In the rows, 128 means zero.
The rows of Y fall into 3 groups, which share some directions, and each row is roughly a mix of its group's hidden directions.
Y:
[[132 166  96 159 146  82 129 163 130 160 159 154 136 126 164]
 [ 80 128 164 174 124 133  88 113 109 149 130 106 117  83 120]
 [123 143 162 140 130  95  90  84 140  90 136 132 184 144 117]
 [141  97 122 165 139 133 172 168 117 139 131 159  83  87 122]
 [101  76 160 125 115 195 158 107 121 117 143 127 135 125 112]
 [162 171 160 181 149 117 127 116 113 113 127 182 118 136 131]
 [156 116 123  87 149 143 171 154 120  91 138 153 142 167 165]
 [120 146 125  81 100 139  86 101 144 114 115  86 156 169 143]
 [159 111 103  67 128 124 148 168 134  96 115 107 118 169 135]
 [170 176 146 145 156 133 130 148 102  86 133 166 136 151 154]
 [106 150 131 142  99 112  75 114 152 158 118 101 117  88  87]
 [ 99 178 132 153 115 117  86 106 133 157 107 134 122  83  94]
 [ 79  92 124  91 108 133 123 151 165 170 126  86 137 122 122]
 [129 148 130  83 112 128 107  98 143 130  99  81 164 178 128]
 [125  80 152 120  94 189 128 109 125 132 111 143 150 144  89]
 [125  80 142 117  94 180 142  95 125 128  96 117 143 143  86]
 [ 90  89 110 100  99 121 139  91 149 170 137 103 128 104  95]
 [119  74 147 122  91 171 130  95 130 110 104 100 133 159 100]
 [140 144  97  98 136 144 142 174 133 170 124  97  70 120 134]
 [119 123 134 169 128 180 126 100 120 145 151 127 116  70  90]
 [113 175 134 171 122 123  94  98 132 163 126 169 132  94 105]
 [ 89 145 163 175 108 155  92  95 126 166 145 148 133 117 139]
 [111 121 137  81 135  74 122 153 147 106 103 130 133 178 156]
 [171 157 151 153 154 148 130 107 119  84 126 173 135 168 137]
 [120  92 131 181 156 140 162 146 133 159 150 164 104  94 132]
 [110 131 161 177 122 111 120  85 134 100 142 165 177 122 113]
 [137 127 158 140 132  82  86  92 129  77 137 150 167 137 127]
 [112 110 149 165 137 105  98  81 122  74 143 137 170 121 124]
 [118 137 164 161 134 100 100  90 136  80 141 151 168 110 108]
 [ 94 141 149 177 111 133  97  84 123 166 117 120 128  90 105]
 [ 80  86 112  72 110  97 117 137 147 138 122  91 122 111 123]
 [131 118  98  78 125 167 148 157 115 158 104  91  99 143 155]
 [126 130 124  81 117 133 105 101 129 119 104  77 166 178 140]
 [155  92 110  91 146 120 166 167 131  85 142 119 133 163 153]
 [131 147 127  86  99 120  88 102 139 106 112  86 161 173 134]
 [133 148 123  85 105 114  87 103 136 116 114  88 157 180 141]
 [ 96 136 145 174 133 118 110  85 130 115 167 156 178 126 109]
 [127  79 151 117 126 159 156 107  88 108  87  90 130 121 101]
 [143 107  93  95 131 150 152 160 121 166 105  88  90 147 149]
 [124 186  97 111 131  78  94 167 155 130 123 123 114 122 141]
 [ 66 117 134  70 120 114 109 143 143 161 143 100 139 112 113]
 [118  77 147 117 119 177 169  94 105 107 101 109 136 145 116]
 [122 127 118  78 133  68 108 146 153  93 117 131 127 156 165]
 [126 130 133 171 133 175 121  84 115 156 157 122 126  82  97]
 [145 138  93  78 119 147 134 167 123 160 115 104  73 134 145]
 [136 147 127 102 130  57 110 144 145 104 112 154 123 168 159]
 [132  91 161  98 112 160 110  96 131  87  87 112 130 141  93]
 [156 108  99  83 133 140 151 169 112 153 102 106  79 136 141]
 [111 137 160 173 113 111 102  85 155  94 141 154 160 109 103]
 [116 165 106 135 149 101 133 173 144 150 183 147 119  97 153]
 [158 172 137 189 163 143 135 100 131 108 144 160 132 124 149]
 [129  96 137 105  96 160 122 119 121  97  69 125 142 164  91]
 [129 121 134 174 130 193 140  99 121 149 148 121 128  86  97]
 [122 106 129 176 151 131 158 146 115 143 157 182 104  86 123]
 [116 137 161 176 129  99 118  88 145 115 149 161 176 132 103]
 [117  81 169 140 107 178 144  99 105  92 119 122 136 157 118]
 [130 113 127 181 142 123 152 156 125 140 153 175  89  83 131]
 [142 182 106 125 139  82  92 168 153 141 154 148 115 116 140]
 [136 133 118  82 100 123  96 105 133 110 102  78 152 175 135]
 [138 128 123  96 124  56 105 136 140 116 103 134 125 177 158]
 [144  69 142 143 104 169 155  95 106 127 113 123 142 163 103]
 [158 180 147 185 143 150 140 125 116 128 148 175 127 111 125]
 [130 103 129 180 158 118 158 147 114 135 151 175 101  86 121]
 [170  80 108 104 142 117 163 163 114 111 132 112 131 174 149]
 [ 93  80 104  81 101 106 111 127 156 151 119  84 125 124 124]
 [111 189 115 135 155 113 127 155 134 141 160 178 124 103 157]
 [128 120 159 158 128  89  90  80 151  89 134 142 161 127 105]
 [179 172 141 176 146 142 134 139 106  98 132 171 123 132 141]
 [133 124 133 179 121 190 145 128 127 146 145 131 120  75 102]
 [174 172 149 184 146 152 126 118 109 116 133 171 128 141 130]
 [130 178 131 157 145  81  81 122 132 149 145 127 103 124 168]
 [131 114 135 182 137 122 159 153 122 131 145 179  97  80 123]
 [133 120 106  89 132 166 170 162 112 176 107 110 114 153 151]
 [143  82 121  92 128 154 168 153 121 106 137 114 128 180 159]
 [123 153 121  89 100 125  86  93 149 126 115  85 152 173 131]
 [146 157 107 142 166  94 124 147 135 164 169 168 127 116 167]
 [119 136 116  81 125  60 102 148 136 109 110 128 124 167 155]
 [119 179 108 134 154  87 131 171 137 108 149 163 140 124 166]
 [139 180 103 124 144  79 116 165 152 144 161 145 133 105 155]
 [125 131 116  78 124  63 112 152 123 101 107 129 123 166 153]
 [170 156 138 163 157 167 133 136 107  76 122 151 131 154 149]
 [174 166 149 182 152 126 126 101 121 112 140 175 124 130 140]
 [ 86  71 131  80 109 128 132 130 132 158 121  83 134 120 108]
 [126 143 125  82 107 128  86  99 143 117 114  81 158 173 130]
 [ 94 161 142 163 118 123  86  97 133 157 113 131 126  77  98]
 [122  99 168 146 114 172 142  75  88 118  95 119 134 139 112]
 [146 121 100  99 128 146 161 165 113 173 113 148  71 126 143]
 [166 174 145 156 144 168 154 140 124 101 143 178 141 140 133]
 [135 131 121  84 130  72 110 144 130 104 106 128 133 184 161]
 [120 159 157 155 127  84  93  81 139  89 128 135 165 126 121]
 [120 101 134 174 155 142 164 155 118 143 150 173 108  84 129]
 [128 175 110 151 141 106 135 148 145 134 176 179 139 133 166]
 [ 87  89 108  76 106 136 140 137 136 161 127  78 144 129 116]
 [108 146 148 174 135  95  91  88 139 105 164 156 159 121 125]
 [115  90 169 134 105 181 144  82 102 118 108 109 137 128 105]
 [171 182 135 172 142 154 145 150  98 113 141 164 130 120 135]
 [ 94 146 131 137 105 127  76 104 150 168 110 102 111  90  99]
 [143 126  92  93 125 152 155 181  99 154 124 124  80 125 147]
 [112  95 169 113 117 194 155  96  99 112 117 113 120 138 125]
 [122  60 136 120 106 159 134 117 123 104 100  94 122 157  93]
 [161 102  97  93 153 116 182 151 112  88 107 120 128 152 126]
 [ 78 153 144 170 106 138  97 102 134 165 135 120 121  85 112]
 [127 130 121  87 131  56 114 134 143 105 110 134 127 169 160]
 [143 149 113 132 155 108 132 181 136 133 185 169 123 129 160]
 [107 158 162 170 114 107 103  92 144  89 143 152 165 109 118]
 [137 126  94  96 109 163 156 166 120 160 107 117  72 120 137]
 [100 170 151 155 115 131  90  97 135 159 131 130 117  74 101]
 [129 131 127  83 132  70  97 154 132  97 107 131 124 169 159]
 [164 173 150 176 158 127 129 104 108 102 131 175 125 141 136]
 [156  83 120  89 149 131 159 158 132  79 131 137 146 164 145]
 [124 106 129 173 152 138 173 153 122 152 140 166  95  85 117]
 [147 126  93 101 113 151 157 178 123 157 117 109  72 118 115]
 [ 77  91 101  96 105 121 108 132 164 153 124  82 122 110 122]
 [140 118  97  93 104 161 147 158 137 161  99  87  86 140 138]
 [167 127 119 105 142 124 160 167 119  91 150 154 133 178 161]
 [121 134 132  81 134  54 116 136 143 114 117 138 133 166 160]
 [131 115 122  81 128  83 121 144 135  99  97 124 133 188 155]
 [100 155 160 167 108 136  83  81 126 159 117 125 125  96 113]
 [128 108 137 180 149 127 165 151 121 138 148 177 103  84 116]
 [105 168 151 168 123 130  92  92 123 160 127 144 117  81 103]
 [132 136 116  89 124  62 110 148 144 107 108 136 124 173 160]
 [153 116  99  84 118 151 145 177 132 166 117 114  79 140 136]
 [109 149 131 150 174 116 144 144 112 118 163 162 124 131 194]
 [142 126 105  98 122 159 173 171 124 169  99 109  87 127 129]
 [149 148  80 140 154  76 138 161 148 143 153 155 142 137 160]
 [136 157 126 135 151  82  90 151 137 142 148 135 131 142 195]
 [ 84  83 111  69 111 101 120 130 143 142 120  85 131 127 123]
 [136 142 126  94 130  63 102 154 133 104 109 138 126 171 162]
 [ 95 106 109  92 113  71  85 122 149 152 128  95 117 113 136]
 [103 151 148 160  89 135  85  85 139 158 118 106 116 104  97]
 [118 133 130  93 138  53 107 136 145 103 111 138 121 161 161]
 [130 102 126 172 150 133 168 158 116 146 144 170  94  86 123]
 [107 100 158 134 105 170 138  73 109 121  94  94 121 125 102]
 [128 132 137 176 127 179 138  94 116 167 152 127 130  90  93]
 [133 103 133 186 145 118 165 144 126 143 139 176  99  90 120]
 [131 134 121 167 122 189 143 120 108 144 152 125 122  71  97]
 [120 129 138 177 121 178 144 119 123 160 146 132 118  74  92]
 [119 118 129 168 149 142 166 156 115 148 154 176 101  82 118]
 [130 119 121  78 124  69 109 149 133 107 104 123 129 175 157]
 [129 109 124 173 143 133 165 162 115 139 145 172  91  82 127]
 [141 111 145 178 132 190 135 113 104 145 141 117 124  83 105]
 [128 115 120  77 121  64 101 137 138 104 105 128 123 169 150]
 [124 146 126  86 112 124  90  97 139 119 110  79 158 176 142]
 [158 189 137 185 140 156 130 126 120 128 140 171 129 136 125]
 [ 95 159 151 148  96 140  69 113 141 159 125 122 110  97  99]]
Here is one row from each group, named. Which group is each of the other rows in?
[140 122  91  85 129 154 144 172 120 162 121  94  80 132 135] : (15)
[102  77 116  68 116 113 135 159 119 127 119  79 133 118 134] : (10)
[147 165  96 139 150  70 119 162 146 152 153 148 144 109 152] : (34)

[127 163 133  77  98 126  85  99 133 101 114 106 160 162 132] : (15)
[133  69 141 147 108 155 129  89 109 122  94 110 133 177 116] : (34)
[119 113 140  80 127  68 140 154 127 109  95 138 128 174 143] : (10)
[127 137 130  90 106 124  91  92 145 119 109  88 166 179 137] : (15)
[150 133 101 113 137 132 169 179 111 177 123 133  80 131 134] : (15)
[126 151 120  84  99 129  92 105 137 111 111  75 155 171 135] : (15)
[169 152 164 161 167 139 154 113 109  96 131 166 142 149 149] : (10)
[133 148 109  83 121  68 113 168 123  97 113 138 122 156 156] : (10)
[147 108 123  94 167 131 176 157 120  90 157 137 126 145 170] : (34)
[131 145 135 173 171  95 142 135  97 112 154 154 132 134 183] : (34)
[126 121 117  86 119  70 107 153 158 101 105 134 121 169 158] : (10)
